In the rows, zero is written as 128.
Rotation paths and how fast each direction turns (deg/step)
Each turn is a multiple of 5 degrees from 10 to 175, or 0.
Each row of a path follows its step; steps can be skipped.
path 1
step 2: [131 131 118 128 132 129 123 123 128 129 128 121 132 137 123 127 133 129
 133 119 136 125 135 128 139 128 132 126 132 122 122 134 135 132 124 126
 129 137 118 134 128 130 132 124 118 112 127 125 135 132]
step 16: [127 134 117 132 134 130 132 121 132 126 128 128 130 127 128 141 131 119
 132 122 135 136 129 132 131 131 125 126 122 124 128 129 125 129 119 140
 129 126 132 127 140 121 122 133 120 136 118 120 131 130]
step 17: [130 137 122 122 131 130 137 124 125 123 121 123 124 127 127 126 125 131
 130 126 136 128 123 134 127 132 127 135 128 137 127 127 135 133 113 124
 125 127 127 131 124 129 119 124 113 123 120 131 133 141]
step 19: [127 126 123 125 120 126 132 129 128 127 127 126 130 130 131 134 142 129
 131 113 124 137 123 124 129 145 128 126 119 132 135 134 133 129 129 133
 119 127 134 131 131 131 119 129 128 127 119 123 125 121]
step 23: [127 115 120 135 119 127 125 118 136 126 132 125 138 126 125 129 140 130
 131 130 132 131 132 127 128 132 131 134 129 132 128 130 141 126 123 139
 127 132 125 124 135 132 130 139 123 135 129 133 133 133]
step 24: [132 129 121 135 134 132 128 121 128 122 118 127 131 110 129 131 130 141
 134 125 135 127 129 132 125 124 130 137 120 128 128 123 132 129 131 140
 125 138 128 136 123 124 130 125 128 127 126 134 130 134]
step 25: [127 136 116 128 132 126 131 133 124 123 121 120 138 119 122 134 130 127
 121 125 134 137 128 128 130 122 119 122 139 127 123 126 135 133 125 131
 123 138 141 128 131 126 134 125 127 132 131 129 132 127]
Speeds:
[128 128 128 126 127 127 126 131 126 129 126 127 128 128 129 129 126 127
 128 126 129 126 131 130 126 127 126 129 130 130 127 129 125 129 127 130
 130 129 129 128 127 130 130 130 131 128 128 127 127 131]	155
[131 130 128 128 129 130 129 128 127 126 129 128 130 127 126 131 129 128
 127 127 128 126 127 129 127 127 128 133 128 127 127 125 127 125 127 129
 130 129 126 130 130 128 126 126 128 127 128 125 130 128]	95
[128 127 130 128 127 131 130 127 129 129 125 126 129 127 130 129 127 128
 131 130 126 128 129 130 129 126 131 127 126 128 128 126 128 130 127 126
 128 128 129 127 127 128 129 129 132 126 129 127 130 127]	120
[128 129 126 129 129 129 124 128 127 129 126 127 127 127 127 129 128 125
 130 129 128 128 130 128 127 130 130 127 126 130 128 129 127 128 132 131
 130 127 126 129 129 125 129 126 127 126 127 129 128 126]	130
path 2
step 1: [117 127 125 122 122 131 127 128 118 140 130 137 137 125 132 132 126 136
 133 133 122 132 123 127 126 126 127 132 136 129 136 125 129 123 127 128
 120 120 129 128 134 118 131 131 132 131 120 128 138 122]
step 7: [137 129 129 124 119 134 120 122 132 132 125 130 128 126 128 124 128 132
 129 126 127 129 125 134 124 130 130 136 127 121 122 133 137 116 127 114
 124 135 131 122 128 121 137 127 122 137 131 126 132 143]
step 11: [131 125 130 126 112 127 126 126 135 121 128 134 126 137 126 131 126 132
 125 123 134 123 123 136 135 122 133 133 131 129 124 134 130 127 125 124
 129 122 116 116 122 128 129 134 131 124 125 113 124 132]
step 13: [122 125 126 124 121 127 125 130 129 125 115 135 123 126 133 140 131 132
 127 127 118 130 124 125 130 125 128 140 132 135 130 130 139 124 122 133
 128 131 119 132 114 127 133 133 126 118 130 122 125 126]
step 16: [130 125 128 127 114 121 135 127 130 135 125 126 130 127 129 135 123 130
 128 132 133 131 135 136 120 128 125 133 126 131 135 129 132 121 125 118
 136 128 137 123 136 119 132 129 135 124 120 116 130 134]
step 19: [123 128 125 120 118 139 131 130 121 127 132 128 126 138 135 129 124 130
 133 115 125 128 117 124 126 125 130 122 138 117 131 127 133 133 136 129
 125 123 129 126 129 117 135 128 133 130 126 122 130 132]
step 23: [131 126 124 124 122 132 125 129 128 129 137 126 121 121 132 136 123 130
 132 130 123 122 128 133 125 123 131 131 128 121 120 128 133 130 128 109
 129 128 130 120 137 124 138 128 126 131 129 131 131 145]
Speeds:
[126 131 128 129 131 129 127 129 126 130 128 127 126 129 125 131 126 129
 128 126 127 129 128 127 129 128 127 128 128 126 129 130 131 125 127 129
 126 127 128 128 126 126 128 127 126 129 128 129 126 131]	65
[127 129 128 126 128 127 127 125 127 131 128 125 128 126 128 128 127 128
 127 128 128 129 128 125 126 127 131 126 129 127 126 126 127 130 130 128
 129 125 127 127 127 125 128 126 127 127 126 130 130 127]	160
[128 129 128 129 129 129 129 129 128 128 126 127 126 130 129 129 132 130
 128 131 129 130 129 128 126 127 127 128 127 129 130 128 126 129 129 128
 130 129 127 127 127 127 127 130 125 126 129 129 132 132]	35
[127 125 127 130 129 131 127 127 128 127 125 130 127 131 126 128 128 129
 127 125 130 128 127 128 128 127 127 128 128 127 129 127 125 129 130 130
 127 126 126 126 130 129 130 128 129 128 124 127 127 128]	45
path 3
step 2: [135 127 118 118 122 126 126 124 125 130 119 130 134 132 129 138 131 127
 126 129 114 126 115 128 124 128 129 135 130 129 133 128 122 136 121 125
 125 126 135 122 129 131 124 136 126 131 130 123 139 122]
step 4: [117 130 137 126 138 128 127 137 122 129 136 134 124 135 126 121 128 134
 133 134 139 125 134 129 120 127 126 130 125 120 132 130 116 125 136 129
 135 133 127 121 125 127 127 130 121 126 132 120 136 125]
step 9: [138 125 127 125 113 127 129 123 127 111 126 122 125 130 137 123 137 121
 124 133 133 126 135 127 132 134 126 129 122 128 131 127 136 140 130 125
 127 120 135 129 127 128 134 128 124 130 131 135 121 130]
step 10: [130 129 123 115 132 126 135 131 114 134 127 133 127 136 130 130 123 117
 134 123 118 134 129 119 121 122 124 124 132 132 129 119 126 130 126 126
 128 132 120 125 134 135 130 126 131 117 124 127 129 128]
step 16: [125 133 123 128 136 127 125 128 129 122 121 144 133 135 120 124 121 123
 130 131 127 132 127 126 131 131 130 141 127 131 121 136 140 123 128 124
 128 120 128 129 129 134 131 122 126 132 137 131 124 136]
step 19: [125 124 125 136 128 120 108 117 126 125 128 130 134 130 122 129 133 123
 127 124 129 122 123 126 131 122 123 135 129 133 132 124 130 129 124 130
 127 120 130 118 137 122 138 126 132 123 123 132 128 133]
step 21: [128 122 126 121 116 135 126 132 126 138 130 123 115 128 127 128 123 138
 130 126 129 125 124 117 124 134 127 128 124 125 123 125 122 137 128 128
 130 126 115 120 119 127 121 136 133 131 124 125 128 130]
Speeds:
[125 127 129 129 128 130 126 128 126 131 127 127 126 128 127 126 130 129
 129 130 129 130 130 129 128 128 130 129 127 130 127 129 130 128 128 128
 128 127 129 126 124 130 126 127 129 130 131 127 126 127]	85
[129 125 129 127 131 126 129 128 127 129 128 123 129 126 126 127 127 128
 128 130 127 126 128 126 128 129 125 129 129 128 127 129 126 127 131 125
 129 127 129 127 127 128 126 128 129 129 128 127 131 128]	40
[127 124 131 130 130 129 130 129 129 127 128 131 129 128 130 128 125 130
 126 131 129 130 128 129 128 130 128 129 131 127 125 130 130 128 127 128
 129 129 128 130 127 128 129 127 129 127 128 130 129 127]	40
path 4
step 2: [127 128 125 130 128 121 127 122 125 132 113 131 132 130 125 127 126 126
 125 127 118 126 125 130 121 135 125 127 123 131 136 136 131 126 129 130
 124 126 115 132 122 125 119 128 121 127 115 135 127 127]
step 5: [132 127 127 135 125 130 127 125 120 131 117 134 131 130 125 132 123 124
 126 123 121 129 127 124 120 135 132 121 120 128 131 135 122 130 129 125
 125 122 120 137 119 125 121 130 126 130 122 139 136 131]
step 7: [123 120 128 126 123 129 133 125 130 124 122 125 131 125 133 129 128 125
 128 123 127 122 122 139 124 130 132 125 126 128 132 141 134 116 122 124
 131 131 121 132 128 133 128 128 131 125 132 118 125 140]
step 8: [132 128 125 136 122 137 130 129 124 138 121 131 131 127 132 135 124 125
 127 122 119 127 129 124 118 126 132 119 122 123 128 128 125 127 130 119
 133 127 127 136 117 123 128 124 131 133 129 136 135 130]
step 17: [128 120 126 125 135 119 137 129 127 131 119 134 129 138 132 132 132 124
 124 117 118 128 128 129 125 133 133 134 131 125 135 136 126 119 117 132
 124 130 126 129 130 122 131 124 130 128 127 128 127 135]
step 21: [137 128 117 137 127 124 131 121 121 135 125 120 117 130 131 135 123 132
 132 121 121 127 125 121 119 132 133 127 125 121 128 137 132 135 130 124
 128 131 123 127 126 128 122 125 126 127 123 127 132 123]
step 23: [126 130 131 129 126 140 140 131 123 129 116 129 129 123 131 130 133 128
 131 123 129 123 125 127 130 134 136 121 138 126 137 133 131 117 128 118
 121 125 130 135 125 128 123 129 132 130 129 129 132 131]
Speeds:
[127 129 126 129 127 131 129 127 127 130 128 128 128 128 130 130 127 127
 128 130 128 126 130 125 126 127 129 127 128 130 128 130 126 130 129 127
 127 125 130 128 129 129 125 132 128 130 128 127 127 127]	140
[129 127 127 126 128 126 132 130 129 129 128 128 125 130 129 129 131 126
 130 129 130 127 127 129 130 129 131 126 129 129 129 129 127 128 128 125
 129 127 128 126 128 129 131 128 129 129 128 126 128 131]	110
[130 129 127 130 127 126 127 129 128 129 130 129 128 127 127 128 129 131
 129 129 124 128 126 130 127 129 129 126 125 127 129 126 127 131 130 129
 130 127 127 128 126 125 128 129 125 130 127 129 127 130]	110
[129 127 126 129 129 128 126 129 126 128 129 129 129 128 130 128 131 130
 132 127 129 128 129 130 128 125 128 127 128 128 125 128 125 128 128 127
 128 127 127 128 128 126 127 127 132 127 126 127 129 124]	140
path 5
step 0: [127 133 123 125 121 128 129 127 128 130 124 127 134 124 130 133 115 127
 122 124 109 131 125 125 130 129 127 125 132 133 123 128 136 119 127 120
 125 133 116 129 136 119 125 124 126 121 116 135 121 119]
step 5: [140 130 126 123 130 124 123 137 126 135 125 132 126 122 132 125 126 123
 129 134 128 132 124 125 123 124 142 134 130 133 140 115 130 126 133 128
 111 132 128 131 132 133 126 139 128 133 123 120 128 132]
step 12: [123 132 117 134 121 126 122 133 128 134 132 131 123 127 136 121 132 114
 126 122 122 132 131 125 115 124 115 125 133 131 120 121 125 135 125 131
 126 132 135 132 120 135 130 130 130 133 128 125 117 123]
step 16: [119 138 136 136 137 124 123 123 125 123 126 131 133 122 128 122 126 125
 137 131 122 126 117 128 131 124 131 136 140 126 134 129 126 123 122 130
 127 137 118 126 146 124 129 129 131 120 132 129 126 127]
step 20: [141 129 127 124 129 119 130 135 132 133 131 133 125 120 127 128 126 122
 130 124 116 124 136 132 118 130 119 125 134 133 121 125 124 123 130 123
 123 127 137 126 128 132 122 120 131 124 112 125 134 118]
step 21: [125 138 128 121 126 131 135 133 139 147 125 141 123 127 127 121 131 129
 126 130 126 128 129 129 123 136 129 133 125 127 131 123 127 136 124 140
 121 135 137 127 131 122 125 133 126 134 138 133 127 124]
step 24: [123 127 126 138 142 118 129 121 129 132 114 126 131 127 126 126 131 122
 132 138 129 127 128 128 118 133 128 134 130 125 140 123 133 128 124 126
 135 129 122 135 129 121 128 137 132 141 130 130 127 122]
Speeds:
[126 127 127 128 129 126 128 127 128 128 128 126 130 128 128 128 128 129
 124 127 124 127 128 127 126 128 128 128 126 130 129 125 126 128 129 126
 130 127 129 127 126 130 128 130 130 129 129 126 124 129]	145
[127 128 126 133 127 127 128 128 127 126 131 127 125 127 131 127 127 127
 128 127 128 126 125 129 129 128 127 128 126 128 129 130 128 129 128 128
 127 130 127 127 125 128 129 126 126 127 130 127 129 129]	20
path 6
step 0: [126 123 136 129 138 122 132 136 120 128 134 130 122 126 125 126 139 129
 126 127 137 126 130 125 130 129 125 117 131 126 127 124 135 133 124 133
 121 128 129 126 125 123 134 140 133 133 132 126 124 136]
step 3: [125 132 126 119 135 129 131 131 124 126 112 123 133 130 130 126 130 125
 138 131 127 137 119 127 123 129 125 133 134 127 126 132 128 118 123 132
 127 128 127 133 120 129 128 131 123 125 122 137 120 124]
step 9: [129 127 117 123 132 130 120 126 128 130 127 130 131 143 120 123 125 124
 120 135 131 131 125 123 130 135 125 132 132 129 116 130 134 122 131 123
 130 130 132 131 132 133 127 139 128 126 127 123 121 132]
step 16: [121 132 125 136 127 121 124 133 131 131 127 128 118 134 123 124 135 124
 132 128 125 121 132 127 127 132 129 120 132 126 127 116 131 119 125 130
 120 124 132 134 132 124 128 142 122 129 135 128 127 126]
step 17: [119 133 134 127 127 123 125 130 133 129 128 127 121 127 130 119 126 126
 120 128 131 127 124 130 119 125 124 130 137 130 121 127 134 128 128 124
 131 126 125 134 125 139 130 138 138 130 132 125 122 141]
step 20: [132 129 132 127 137 128 129 129 126 127 127 128 130 133 121 131 136 141
 127 124 140 135 123 126 132 132 128 135 125 131 134 133 119 128 124 136
 124 128 131 128 123 125 138 135 128 130 123 123 118 124]
step 22: [130 126 124 133 131 127 125 138 135 121 130 128 122 125 133 121 130 134
 124 125 128 128 131 121 118 125 134 130 123 126 132 132 117 125 114 125
 129 124 126 135 129 137 130 139 124 127 128 126 128 135]
Speeds:
[128 125 127 129 127 128 129 126 128 131 130 129 128 129 128 125 130 127
 129 129 130 129 127 126 129 127 127 126 128 128 129 125 129 127 130 127
 127 126 129 126 128 127 125 127 126 125 126 129 126 130]	155
[128 128 130 129 129 129 124 128 127 129 129 126 128 128 126 126 128 129
 126 127 130 128 129 126 126 129 129 129 124 131 128 128 129 128 129 125
 131 125 126 129 128 128 128 127 129 129 129 130 126 126]	140
[128 129 128 130 126 126 127 129 128 128 128 130 126 129 127 128 128 129
 130 125 131 128 127 125 129 126 130 127 127 126 130 128 126 126 125 128
 128 128 128 127 129 126 131 129 128 127 129 127 129 124]	175
[127 126 128 129 128 128 127 127 127 126 128 128 126 127 127 126 128 126
 129 128 127 126 132 128 129 127 128 126 128 128 126 128 129 132 127 124
 127 129 128 129 128 126 126 133 128 127 127 126 129 127]	45
path 7
step 2: [133 134 135 133 128 119 129 132 131 129 131 124 137 137 131 133 123 129
 127 121 120 129 126 121 125 134 120 124 128 127 129 133 122 126 134 137
 133 122 123 125 129 131 135 138 123 119 135 125 124 135]
step 5: [138 125 128 128 123 120 118 128 122 131 117 129 134 136 133 135 129 122
 124 125 127 128 126 138 120 119 134 120 122 122 134 131 135 134 125 131
 125 126 128 131 135 125 128 133 134 132 127 127 131 121]
step 10: [124 139 126 126 126 133 125 121 133 128 125 127 138 134 130 144 123 132
 128 124 133 123 123 130 127 124 125 123 121 127 138 122 125 129 125 135
 136 125 132 123 122 128 131 128 139 127 134 126 128 133]
step 12: [125 135 131 133 132 125 126 136 133 126 124 127 130 132 127 125 136 135
 129 120 136 129 115 137 125 140 130 124 133 133 132 132 126 124 128 123
 129 130 136 128 128 121 130 129 136 141 132 129 132 128]
step 15: [136 127 128 114 125 133 126 121 139 129 121 128 134 130 129 128 130 126
 131 128 132 134 125 122 131 125 129 129 128 131 130 144 114 132 130 129
 132 119 128 129 120 125 134 134 127 124 127 126 129 130]
step 21: [129 132 134 127 130 116 134 127 134 130 125 138 143 135 130 126 124 137
 123 119 135 133 128 124 127 128 130 128 130 119 131 126 135 126 126 127
 134 120 126 133 130 125 129 129 126 128 140 125 126 130]
step 22: [127 122 126 131 121 127 131 126 133 123 119 126 122 132 119 139 125 127
 134 131 128 122 125 131 139 129 121 129 127 134 132 128 121 124 128 129
 129 127 129 130 138 127 123 136 131 131 114 123 123 118]
Speeds:
[128 129 128 127 131 131 129 128 126 131 128 130 128 128 128 127 127 128
 130 129 130 124 129 128 129 127 127 128 127 130 129 127 130 129 126 130
 130 131 129 127 126 130 128 126 128 128 128 129 125 128]	110
[128 129 125 128 126 127 126 129 126 129 127 128 127 129 127 125 127 124
 130 128 130 128 127 130 127 130 130 128 126 129 127 129 127 126 127 127
 127 126 129 128 126 127 127 130 126 129 130 132 128 128]	95
[125 128 129 127 130 126 129 127 128 129 130 128 129 129 130 127 126 129
 128 131 129 128 126 127 129 125 128 126 128 127 125 130 125 125 126 129
 126 128 126 127 127 127 129 128 126 128 130 127 127 129]	170
[127 127 128 127 124 125 129 128 127 128 128 127 129 128 128 129 125 126
 126 126 130 128 127 125 131 128 124 130 128 126 126 126 129 129 128 127
 129 128 130 126 126 128 127 127 130 127 128 129 126 129]	95
[132 125 126 127 128 128 129 127 126 128 128 129 130 126 129 126 127 129
 127 130 127 129 127 128 129 127 129 127 128 126 128 130 129 130 127 129
 128 124 131 130 128 128 125 127 127 129 126 127 126 130]	175
[133 130 131 128 127 126 128 129 127 130 133 128 130 129 126 127 129 128
 129 127 126 130 128 128 127 130 129 126 127 127 126 125 129 126 128 127
 127 130 129 129 128 127 129 127 127 127 128 127 126 126]	155
